Each row has a name. Each piece below is followed by the name of the row it came from, unless a question asks for something else. Each question is about the rows just above it. Places in a row count from 1.

[128 128 128 126 128 129 128 129 128 129 128 128 129 128 129 128 128 128
 128 129 128 128 128 128 127 128 128 127 128 129 129 128 127 128 129 129
 128 127 128 128 128 128 128 129 128 129 128 127 128 128 128 128 129 129
 127 129 128] = K68
[109 140 128 140 103 119 209 132  89 115 120 140 145 120  68 133  76 146
 140  75 138  67 157 116 105 171 141 125 126 121 105 141 132 169 162 114
  47 165 136 101 127 106 198  80 182 118 104 176 170 131 141 152 100  65
 131  73 125] = K933
[102 138 119 145 119 118 193 123  88 112 124 136 135 125  66 130  89 133
 137  92 134  83 154 122 116 162 140 143 119 122 101 146 134 165 141 126
  59 167 136 109 116 101 191  75 160 114  99 174 170 126 136 151 100  75
 135  73 125] = K218
[104 140 118 146 119 118 193 124  87 113 124 136 136 125  66 131  89 132
 135  94 133  84 154 121 117 162 140 145 119 121 101 145 134 164 141 124
  60 169 136 110 115 101 191  76 161 114  97 175 172 125 137 154  99  75
 134  70 123] = K382
[104 140 118 146 119 118 193 124  87 113 125 136 136 125  66 131  89 132
 135  95 133  84 154 121 117 161 140 145 119 121 101 145 134 164 141 125
  60 169 136 110 115 100 191  76 160 114  97 175 172 125 137 153  99  75
 134  70 123] = K821
[109 142 127 140 103 119 208 132  89 117 122 140 144 121  68 132  76 145
 141  76 137  67 157 116 106 171 142 126 125 121 106 142 133 168 162 116
  47 165 135 100 126 105 198  78 182 118 105 176 171 130 140 152 100  63
 130  74 125] = K95
[109 140 128 140 103 119 209 125  89 115 120 140 145 120  68 133  76 146
 140  75 138  67 157 112 105 171 141 125 126 121 105 141 132 169 162 114
  47 165 136 101 127 106 198  76 182 118 104 176 170 131 141 152 100  65
 128  73 125] = K651
[109 140 129 140 103 119 207 132  92 118 121 139 143 122  69 132  77 145
 142  75 137  68 157 116 108 171 142 127 124 120 106 143 134 167 162 117
  48 165 134  99 126 105 197  77 182 118 108 175 169 131 139 152 101  61
 130  75 125] = K236
[108 143 127 139 107 119 206 127  95 117 126 136 140 127  68 132  80  67
 141  80 141  68 154 115 107 170 145 127 118 122 107 140 135 168 156 124
  49 163 135  99 121 102 119  75 177 117 106 175 170 132 139 154  99  66
 128  76 127] = K383
Which entry of K651 is missing from [ 73 126 119 128 120 198  65  75 171 105 121  67 132 209 152 128 141 169
 109 120  76 157 138 112 125 140 115 114 140 125 131 146  47 103 133 170
 104  89 141 176 140 165 105  68 141 125 106 162 182 127 136 140 118 100
 145  76]? : [101]
K821 without one entry, shuffled: [115 119 114 191 125 101 145 145 132 100  76 125 121 131 137  70 193 113
 146 141 117 140  60 134  95 121 118 123 160 135 125 136 133 175 124 134
 161  97 104 125 118 140  66 136 110 136  99 154  84  89 164 172  87 119
 169 153]. Gone: : [75]
Which entry of K383 is missing from [126 107 170 132 107 140 175 135 141 139 206 168 108 127 128 107 132  68
 118 154  66 135 136 115 117 143  99 124 122  80 139  68  76 141 140 156
 163 127 170  80 121 119 127  49 154 106 102 177 127  67 117 145  95 127
 119  99]? : [75]
asked: [128 128 128 126 128 129 128 129 128 129 128 128 129 128 129 128 128 128
 128 129 128 128 128 128 127 128 128 127 128 129 129 128 127 128 129 129
 128 127 128 128 128 128 128 129 128 129 128 127 128 128 128 128 129 129
 127 129 128] : K68
asked: [104 140 118 146 119 118 193 124  87 113 125 136 136 125  66 131  89 132
 135  95 133  84 154 121 117 161 140 145 119 121 101 145 134 164 141 125
  60 169 136 110 115 100 191  76 160 114  97 175 172 125 137 153  99  75
 134  70 123] : K821

[145 137 157 151 126 132 125 181 119 194 130  97 190 118 116 142  96 166
 117 107 169 170 103 130 123 178 141 113 129 103 144  82 134 169 134 155
 126  85 164 193 168 110 121 127] = K382
[ 98 107 153  86 143 103  89  84 155 125 144  69 158 136 137 152 142  92
 140 122 162 169 137 150 127 127 137 103  81 116 142 158 122 135  97 134
 127 170 138 163 114 154 130 140] = K619
[106 114  93  89 133 122  80  59 142  45 128 161  52 139 145 114 170  93
 142 153  79  80 159 125 135  66 111 146 124 158 111 190 120  76 119  96
 129 172  85 163 109 154 136 121] = K651
[106 114  93  94 133 122 129  59 142  45 128 161  52 139 145 114 170  79
 142 153  79  80 159 125 135  66 111 146 124 158 111 190 120  76 119  96
 129 185  85  51  76 154 136 131] = K236
[130 107 132  76 147 134  88 103 119 108 141  97 166 110 144 140 136  96
 105 133 154 144 116 131 148 126 130 138  99 138 169 139 135 103 133 147
 138 164 141 167 127 140 143 160] = K933
[140  94 138  56 141 135  85 110 138 122 143 101 146 117 146 165 132 103
 125 114 155 134 128  94 127 128 127 123  84 117 131 164 125 133 105 145
 119 164 139 158 114 158 129 135] = K497
[119 145 114 124 170 153 111  53  85  94 129 158 142  79 122 136 120  76
  51  59 111  79  96 125 114 128 129 154  66 139  80  93  76 135 133 190
 159 146 131 185  45 106 142 161] = K383
[106 114  93  89 133 122  80  59 142  45 128 161  52 139 145 114 170  93
 142 153  79  80 159 125 135  66 111 146 124 158 111 190 120  76 119  96
 129 172  85  51  76 154 136 131] = K821
[127  98 146  70 142 116  82 100 158 130 136  76 147 130 145 162 146 103
 132 105 160 160 133 114 137 127 146 110  96 123 127 176  98 129 119 135
 123 150 138 164 114 153 136 132] = K68
The rest of the row after [158 142]: : [ 79 122 136 120  76  51  59 111  79  96 125 114 128 129 154  66 139  80
  93  76 135 133 190 159 146 131 185  45 106 142 161]
Which row holds these entries in another order? [ 45  51  52  59  66  76  76  79  79  80  85  93  94  96 106 111 111 114
 114 119 120 122 124 125 128 129 129 131 133 135 136 139 142 142 145 146
 153 154 158 159 161 170 185 190] : K236

[116 147 116 104  94  96 107 121] : K383
[ 99 150 135  81  96 109  75  64] : K218
[122 153 120 119 100 110 115 130] : K619
[155 105 142 113 151 112  94 100] : K382
[ 99 135  90 131  96 110 133 125] : K821
[ 83 152  80 125  70  60  63  46] : K68
[104 141  88 127 121  61  43  87] : K236
[150 135  81  99 100  93  90  90] : K322
[106 146 102 160 114  91 122 125] : K933
After [ 96 110], its row goes on with : [133 125]
asked: [ 99 150 135  81] : K218
Row and place of [153] in the named rows: : K619, 2
K236 without one entry, shuffled: [104  43  61 127 121  87 141]. Gone: : [88]
Where in the named rows is [146]? : K933, 2
asked: [150 135  81  99 100  93  90  90] : K322

[179  98 130  85 187 117 141] -> K619
[104 133 114  89 196 146 171] -> K383
[114 118 120  40 145 126  88] -> K322
[122 132 114  90 113 144 144] -> K95
[ 98  96  55  61 171 137 163] -> K68
[112  92  76  79 154 123 133] -> K382
[125 110 131 159 133 160 160] -> K933
The rest of the row after [132 114]: : [ 90 113 144 144]
Where in the named rows is [112]? : K382, 1
asked: [114 118 120  40] : K322
Shuffled K68 with one entry gone: [171 137 163  61  96  55], missing : [98]
asked: [179  98 130  85 187 117] : K619
The row with [ 61 171 137] is : K68
The row with [133 114  89] is : K383

[142  81  80 150  98] : K383
[142  81 152 103 102] : K236
[142  81 152 103  98] : K68
[142  81  54  88  77] : K821
Which entry of K383 is missing from [150  80  81 142]? : [98]
Which entry of K236 is missing from [ 81 142 102 152]? : [103]
asked: [142  81 152 103 102] : K236
asked: [142  81 152 103  98] : K68

[131 160 127  67 114]  K651
[131 159 128  63 112]  K322
[144  95 117 182 145]  K68
[135 159 128  67 117]  K236
[133 159 131  76 118]  K497
After [127  67], its row goes on with : [114]
After [131 159], its row goes on with : [128  63 112]
Shuffled K68 with one entry gone: [145 182 117  95], missing : [144]
Which entry of K651 is missing from [ 67 160 131 114]? : [127]
asked: [128  63 112] : K322

[101  87 177 147 123  90 155  68  70  75 174  74 114 143] : K68
[101  87 177 147 155 106  90 123  68 128 172  74 114 143] : K933
[101  87 177 147 123  90 155  68 172 106 128 150 154 122] : K382
[ 64 156 147 171  95  96 170 124  77 178  64 193 152 181] : K95
[120  90 155  68 157 103 109  71 190  98 164 107  93 135] : K383
Where in the named rows is [70]? : K68, 9
Where in the named rows is [157]? : K383, 5
Where do [101  87 177 147 123  90 155  68  70  75 174  74 114 143] appear? : K68
Where in the named rows is [96]? : K95, 6
Which row holds [101  87 177 147 155 106  90 123  68 128 172  74 114 143]? : K933
The row with [147 123  90 155  68 172 106 128] is : K382
Which row holds [101  87 177 147 123  90 155  68  70  75 174  74]? : K68

[153 129  88 140  50 126 104  65  83  99 104 103 101  61 114 110 139  98] : K68
[156 128  77 135  42 117 119  56  72  91 107 101 115  64 103 117 141 108] : K322
[100 129  88 140  50 126 104  65  83  99 104 103 101  61 114 110 138  98] : K497
[100 120  95 105  74 108 125  65  80  96 120 117 106  93 166 121 118 126] : K619
[116 115 157 115 180 118 131 184 159 148 120 141 129 179 144 143 117 148] : K383
[156 128  77 135  42 117 119  56  72  91 109 101 115  64 103 118 141 108] : K933
[ 90 133 121 114 105 132 132  82 101 110 144 136 136 114 117 118 120 125] : K821
[115 133 177 130 195 146 134 188 178 165 149 166 135 187 163 139 119 151] : K95
The rest of the row after [110 138]: : [98]
The rest of the row after [118 141]: : [108]

